Each row is where one point has got to under a steady rotation. How many steps took it there?
The counts run from 0 to 619.
[ 23 -20  34 -10 -18   5  17 -27  62   2   5 -10 -17  -3 -31  13   0   3
   2   6  -6  -2 -13  31   5  15 -12  14 -11  34   4  26  22  19]
241
[ -3  40 -21   0 -10   9   5   8   2  -6 -11   8  20  13 -26 -12 -19  19
   4 -32 -25  49  -6   3  41  -5 -10   6 -19  22  24  29  -6 -29]
32
[-14  39 -14  -3 -25  -8   8 -11 -16  15 -18  28  14  -8 -14 -23 -39  17
   1 -34 -46  33 -17  -3   8  -1  -5 -14  -7  14  10  13  -5 -28]
35
[-32   2 -13 -16 -16  -5 -27  24  11 -18 -56   0  28 -26 -12  12   1  14
 -24  -4  19  12 -14  35 -26 -16  22 -31  13  20  -5  -7  11 -21]
386
[ 25  -2 -65   1 -16  43 -14  20   7  -8  -6   7  26   6  -8  -4   2   8
   1 -18  -5 -20  -2 -35  25 -37  -5 -25  -4   3  22  -4  11   2]
543
[ -7  -3  13  -8   0 -22   7 -22  16  20   9  20  11 -15  24  22  24   2
   6  27 -17  14  20 -37 -45  -8  13 -20 -19 -51  15 -12 -31  18]
314
[-11  43   3 -11   1   7  29  15 -30  39   9  20 -18   5  31 -15 -31   1
  31  12  -9  -4  18  -4  27 -20  18  -9  10  12  -1  13  27  -6]
14
[-28  28 -20   3  23   8 -27  33 -32   8  -4 -22   9 -20  26 -27  25  -9
  -8  17   8 -17  23 -14 -12  -3  32  -3  16  13  27 -11   7 -32]
364
[  9  -3 -20   1   3  40  16 -19  15  18   8 -45  30 -27  10   5  25 -17
  -5 -11  -8  -4  30 -27  -7 -13  33  -5  32  -7   3  27  10   4]
532
[-26   3 -16   5  -8  -9  -1   8 -40  -2 -27  -1 -15 -22   2 -42 -32 -43
 -18   6  15 -10   5  18 -34   8 -13 -17 -19  -8  30  17  -3 -17]
602
[ -1 -24  14   4  30  -4  33 -22  22  11  15   9  15   7  23  36  37   5
   3  30  -3  26   6 -20 -37  -6  18   1 -17 -19  24  -9 -31  10]
316
[ 30 -15  38  -3  -5 -22  51 -17   3  26  18 -16 -30 -29  20 -20 -21  -7
  13  18 -12   0  -2 -23   8 -11   9  12  11  13  13  27  -1  26]
260
[-37  -4  11 -44   6   0   6 -17  18   3 -44   4 -35  40 -21  12   0  -4
 -13  26  15   0   9  34 -26  19 -15   5 -17  10   9 -21   7  15]
403
[ 16  12  -9  10  -7 -30  22  -1 -19  13  36  32   1  -3   1  18 -16 -41
 -13  13   3  25 -27  -2 -28 -19 -11  -8 -25 -22  34  40  -3  -9]
67
[ -6  12 -20  -8  31 -15  15  18  -2  29  -8  11  57  16  16  19  29  10
  -3  -1  -6  20   4  -6 -15 -43   8   4   6 -12  33  -7  11  30]
556
[ -1  -7  19  -2  -4 -30 -16  44  15 -26 -23   1 -17   7 -14 -19   1  10
  -2   7  43  14 -14  45  -1  -7 -41   4 -29  12  18  17   1  12]
410
[-32 -10   0  -2  24  17  -4 -19 -10  17 -22 -36  -8 -15   0 -18 -10  20
 -17  12   2 -16  49  21  22  22   7 -15  32  30 -36  -6  19  14]
184
[  8  17 -10 -18 -24  16 -18 -28  33  14   1  25   8 -10 -37  35 -25 -22
 -15  -9 -26 -10 -21  -8  -2  28 -24  -9 -35   4  23  14   5   3]
54
[ 10 -18 -19  -1   8  45  19 -23  -2  25 -10 -18  46  -4   5   5   3 -21
  -5 -24 -16  -8  23 -24   6 -22  11 -10  20 -31 -19  19  -8  34]
535
[ -3  26   2   1   5  23 -12  22   9   8  -4  15  26   1 -18  -9 -29  30
  17  -7 -27  11   6  -7  64   4  -7   4 -34  25   7  17 -19 -19]
30
[ -9  11   3 -13 -11  -6 -22   5  29  14 -36  -7 -17  -9 -52  -7 -18  22
 -15   0 -27  28 -25  31  15  -6 -10 -26 -40   9   4  -2  21 -17]
220
[  4  -9  -5   5 -26   3  15 -14 -30 -17 -23 -14 -42  -1 -24 -35 -43 -20
 -11 -20   0  -7 -22  26  10  20  -4  -1  17  26 -23  10  12 -26]
437
[ -2  22 -10 -10  -1  25   8 -38  37   4  11  11  11   7 -31  50 -16 -11
 -22  -1  -7   8 -34 -12  -1  19  -8  13 -25  28  30  20   6 -15]
52
[ -9 -14  43  -5  17 -22  23 -26   6   1   7 -25 -21   1 -12 -25  -9  -4
  -5   0  21  -5  11  33  -5  11 -13  49  15  22 -23  16  -2  32]
426
[-36  24 -20 -11  30  -3   1   4 -25  21 -29 -35  23  -8  12 -21  30 -17
 -24   4   5  10  32  -1 -23 -12  25  -1  29  -8  22  -6   1 -11]
367
[ 10  14 -10  -8 -24 -33  -8  -9  21   5  15  10   1 -23  19  15  38  -3
  -6   7 -16  24  -5 -39 -43 -18   6 -30  -4 -38  36  -2  -4  -1]
311
[  1  18  -3  -8 -12 -22   6 -12  18   7  12  11   7  -7  21  16  50 -10
   8  12 -14  24  -2 -40 -47 -14  18 -10  -6 -37  36  -3 -10   0]
312
[-33  19  -3 -20  13 -31   1   6  19  -4   5  14   5   1   8  30 -10  25
 -11  15  62  -3  -6  12 -24 -47   2  10  13  18  -9  -9   7  14]
394
[ 26  -9 -11 -11 -10  21  10   4  20 -26 -21   6  29  26 -15  39  17 -14
  -1 -28 -10  25 -30 -23  10 -12   7  -4 -22 -35  13   3 -25 -13]
300
[-22 -42 -21  16   2   2 -28 -10   5 -30  -6  17  25  14 -11   9  -4  18
 -12 -18  15  -1 -17  12 -19  -3 -19  -8 -21 -23 -36 -42 -38   5]
137
[  7  -3  26 -31  -8   2   3  -7   6   7 -20 -11 -28  18 -44 -26  -4   1
   5   7 -52  -8 -17 -24  37  -8   9  17  -4  -7 -24 -32  -8  -2]
459
[-17  42  -7  -7 -14   1 -11  -2 -16  15 -13  36  16   2 -15 -18 -37  10
  17 -34 -48  29  -7   3  18   8  -4  -5 -19   5   9  11 -10 -37]
34
[-16  13 -19   2 -31  -5 -56  16   2 -30  12  20  -7  -9  10   8  30  -5
   3 -13  23 -18   6  13 -42   5  -3 -24 -10 -26 -15 -20   9 -23]
144
[  1 -33 -10  17 -30  26 -24   4  18 -29  12  23   4 -17  26 -13  30   8
  17  17  -3  -9  21  -5 -27  40  -1 -29 -22   9  15   0 -21 -20]
329
[ 23 -22  13   0 -21  41  34  26  19   2 -31   3 -11  19   6 -26  -9  -1
  27  -5  -9 -13 -17  31  17  -6  11  -9   8  40  -7   6  25   9]
5
[  7 -21 -14  19  25 -25 -11  32 -29 -22 -23  -5  25 -15  13  14   4  10
 -17  -7   9  24 -32 -32   5 -15  17 -17  12 -15  15 -23 -35 -25]
118
[-27   9  13  14   0 -41   0  -2 -24   0  10   9 -42 -22  10 -15 -28  13
  -8  31  33  22   3  39 -15  15  -9 -20  -8  23  -1  18   8 -25]
417
[-12 -29  30 -14   8  -9  -9  30  30 -12 -37   6 -17  24 -16   0   2  10
  -4  23  26  -5 -19  40  -6  20 -19  11 -32  28  16 -19   4  13]
407
[ 20 -11  36  -5 -30  14  -1  21  28  -4   3  32   1  -7   2  11 -20 -16
  16  14   2 -10 -36  -7 -19  -1  16   5 -49  -1  29  11 -28 -17]
61
[-24  13  32   8  19 -33  -4   3 -15   9  12  -4 -34 -18   8  -7   1  -8
 -10  30   9   7   5  46 -16  38   2   1   3  33   1   7  32 -28]
419
[ -7 -17 -12 -19 -18   5 -16  17 -24 -28 -43   1   6   1   9 -11  -2 -11
   7 -14 -14  -8   3 -46   5  11  13 -11   5 -34  13 -28 -56  -4]
113
[ 24 -15 -14 -11 -18  19   2   1  25 -18 -17  -2  36   0 -17  41   1  -3
  -6 -20 -20  17 -19 -39  20 -14   2 -11 -18 -44   6  14 -31  -5]
299
[ 14  19  -4 -10  22  -7  17 -18 -12  14   6 -39 -27  -1 -39  20 -19 -12
 -33  15  -9   4 -16 -22  52 -12  -2   9  21   5 -10   3  24 -14]
453
[  4 -32 -14  23 -34  12 -23   5  17 -32   3  15   9 -38  20 -11  24   7
   6   4   2   0  21  -1 -30  34  -5 -45 -13   0  10  12 -26 -16]
330
[-30  10 -38 -13  16   5 -12 -17  14  18  12  26  25   1   2  11   8  49
   0  28  -4  -5  42 -28   6 -14 -12  -4 -24  19  29 -23 -11  17]
562
